[[116 121 142 119 123 117 120 151 130]
 [109 118 139 124 120 122 118 150 119]
 [114 126 139 126 129 120 125 151 119]
 [111 122 143 126 116 121 120 151 121]
 [113 124 140 124 129 119 124 151 121]]
->
[[116 109 114 111 113]
 [121 118 126 122 124]
 [142 139 139 143 140]
 [119 124 126 126 124]
 [123 120 129 116 129]
 [117 122 120 121 119]
 [120 118 125 120 124]
 [151 150 151 151 151]
 [130 119 119 121 121]]

[[111 120 107]
 [114 110 116]
 [113 127 104]
 [115 108 119]
 [148 123 155]
 [135 111 148]
 [144 151 137]
 [124 101 131]
 [119 145 109]]
->
[[111 114 113 115 148 135 144 124 119]
 [120 110 127 108 123 111 151 101 145]
 [107 116 104 119 155 148 137 131 109]]

[[129 127 130 136 130]
 [133 143 130 110 131]
 [126 117 128 142 128]
 [141 142 138 124 145]
 [132 143 129 103 130]
 [128 134 126 117 125]
 [132 134 131 126 132]]
->
[[129 133 126 141 132 128 132]
 [127 143 117 142 143 134 134]
 [130 130 128 138 129 126 131]
 [136 110 142 124 103 117 126]
 [130 131 128 145 130 125 132]]

[[109 112 148 112 127 122 150 125 121]
 [141 129 148 130 123 116 107 130 118]
 [148 150 148 146 123 139 110 126 144]
 [121 111 148 111 115 108 131 122 110]]
->
[[109 141 148 121]
 [112 129 150 111]
 [148 148 148 148]
 [112 130 146 111]
 [127 123 123 115]
 [122 116 139 108]
 [150 107 110 131]
 [125 130 126 122]
 [121 118 144 110]]

[[128 116 111 125 143 149 117 128 127 142 139 118 116]
 [122 114 142 137 144 115 153 128 153 146 131 112 150]
 [107 149 111 132 119 107 112 121 132 131 115 136 123]
 [119 149 114 120 129 112 117 112 133 140 119 108 107]
 [143 140 122 114 129 138 123 137 139 147 152 113 118]
 [141 146 134 119 144 140 132 145 137 136 143 104 122]]
->
[[128 122 107 119 143 141]
 [116 114 149 149 140 146]
 [111 142 111 114 122 134]
 [125 137 132 120 114 119]
 [143 144 119 129 129 144]
 [149 115 107 112 138 140]
 [117 153 112 117 123 132]
 [128 128 121 112 137 145]
 [127 153 132 133 139 137]
 [142 146 131 140 147 136]
 [139 131 115 119 152 143]
 [118 112 136 108 113 104]
 [116 150 123 107 118 122]]

[[144 110 130]
 [147 136 115]
 [146 130 118]
 [143 118 136]
 [143 141 136]
 [145 128 123]
 [145 128 125]
 [144 147 130]
 [145 132 125]
 [147 127 113]
 [145 107 123]]
->
[[144 147 146 143 143 145 145 144 145 147 145]
 [110 136 130 118 141 128 128 147 132 127 107]
 [130 115 118 136 136 123 125 130 125 113 123]]

[[122 113 129 122 148 143 145 125 154 122 144 130 126]
 [143 131 149 123 143 129 142 127 142 146 143 141 141]
 [124 119 110 124 118 127 119 125 114 112 114 113 115]
 [136 115 131 115 128 121 135 149 132 124 128 137 137]
 [112 127 134 132 129 141 125 125 124 130 117 109 121]]
->
[[122 143 124 136 112]
 [113 131 119 115 127]
 [129 149 110 131 134]
 [122 123 124 115 132]
 [148 143 118 128 129]
 [143 129 127 121 141]
 [145 142 119 135 125]
 [125 127 125 149 125]
 [154 142 114 132 124]
 [122 146 112 124 130]
 [144 143 114 128 117]
 [130 141 113 137 109]
 [126 141 115 137 121]]

[[123 138 140 123 117]
 [110 110 120 114 119]
 [118 120 117 113 113]
 [140 125 130 131 120]
 [140 113 128 137 121]
 [136 150 143 132 127]
 [130 129 139 138 143]]
->
[[123 110 118 140 140 136 130]
 [138 110 120 125 113 150 129]
 [140 120 117 130 128 143 139]
 [123 114 113 131 137 132 138]
 [117 119 113 120 121 127 143]]
---
[[126 128 116 146 114 114]
 [126 128 106 144 124 123]
 [126 129 135 113 140 140]
 [126 128 109 123 142 140]
 [126 128 103 131 138 137]
 [126 128 109 124 140 140]
 [126 128 107 124 140 140]]
->
[[126 126 126 126 126 126 126]
 [128 128 128 128 129 128 128]
 [107 109 103 109 135 106 116]
 [124 124 131 123 113 144 146]
 [140 140 138 142 140 124 114]
 [140 140 137 140 140 123 114]]

[[134 144 128 134 132 153]
 [128 127 129 127 118 138]
 [120 120 121 123 125 112]
 [126 124 129 126 128 107]]
->
[[126 120 128 134]
 [124 120 127 144]
 [129 121 129 128]
 [126 123 127 134]
 [128 125 118 132]
 [107 112 138 153]]

[[136 123 129 125 156]
 [141 140 126 128 148]
 [140 137 127 128 151]
 [139 130 128 126 154]]
->
[[139 140 141 136]
 [130 137 140 123]
 [128 127 126 129]
 [126 128 128 125]
 [154 151 148 156]]

[[128 107 133]
 [117 135 135]
 [122 147 129]]
->
[[122 117 128]
 [147 135 107]
 [129 135 133]]

[[127 112 137 130 113 124 127 122 125 113 136 102 131 115 125]
 [135 153 126 120 134 136 131 124 133 132 129 151 142 139 125]
 [134 117 147 147 121 121 132 128 112 130 146 123 121 119 124]
 [137 134 141 141 135 126 136 146 120 142 140 147 121 129 126]]
->
[[137 134 135 127]
 [134 117 153 112]
 [141 147 126 137]
 [141 147 120 130]
 [135 121 134 113]
 [126 121 136 124]
 [136 132 131 127]
 [146 128 124 122]
 [120 112 133 125]
 [142 130 132 113]
 [140 146 129 136]
 [147 123 151 102]
 [121 121 142 131]
 [129 119 139 115]
 [126 124 125 125]]

[[130 124 139 130 125 135]
 [139 115 143 127 135 129]
 [143 142 127 123 120 137]
 [126 140 118 116 136 126]
 [143 110 136 141 121 120]
 [138 110 145 126 135 131]
 [142 123 136 142 120 127]
 [129 117 133 132 127 122]
 [100 114 124 136 124 109]
 [129 119 145 127 126 129]
 [130 120 139 137 127 127]
 [138 145 126 142 112 144]]
->
[[138 130 129 100 129 142 138 143 126 143 139 130]
 [145 120 119 114 117 123 110 110 140 142 115 124]
 [126 139 145 124 133 136 145 136 118 127 143 139]
 [142 137 127 136 132 142 126 141 116 123 127 130]
 [112 127 126 124 127 120 135 121 136 120 135 125]
 [144 127 129 109 122 127 131 120 126 137 129 135]]

[[128 132 131 121 119 129 122 132 130 120 121 126 133 123]
 [143 145 128 131 123 148 146 127 132 127 129 137 141 127]
 [121 118 121 140 144 109 127 138 134 134 123 136 127 133]
 [127 124 119 134 137 127 141 117 117 138 151 123 112 134]]
->
[[127 121 143 128]
 [124 118 145 132]
 [119 121 128 131]
 [134 140 131 121]
 [137 144 123 119]
 [127 109 148 129]
 [141 127 146 122]
 [117 138 127 132]
 [117 134 132 130]
 [138 134 127 120]
 [151 123 129 121]
 [123 136 137 126]
 [112 127 141 133]
 [134 133 127 123]]
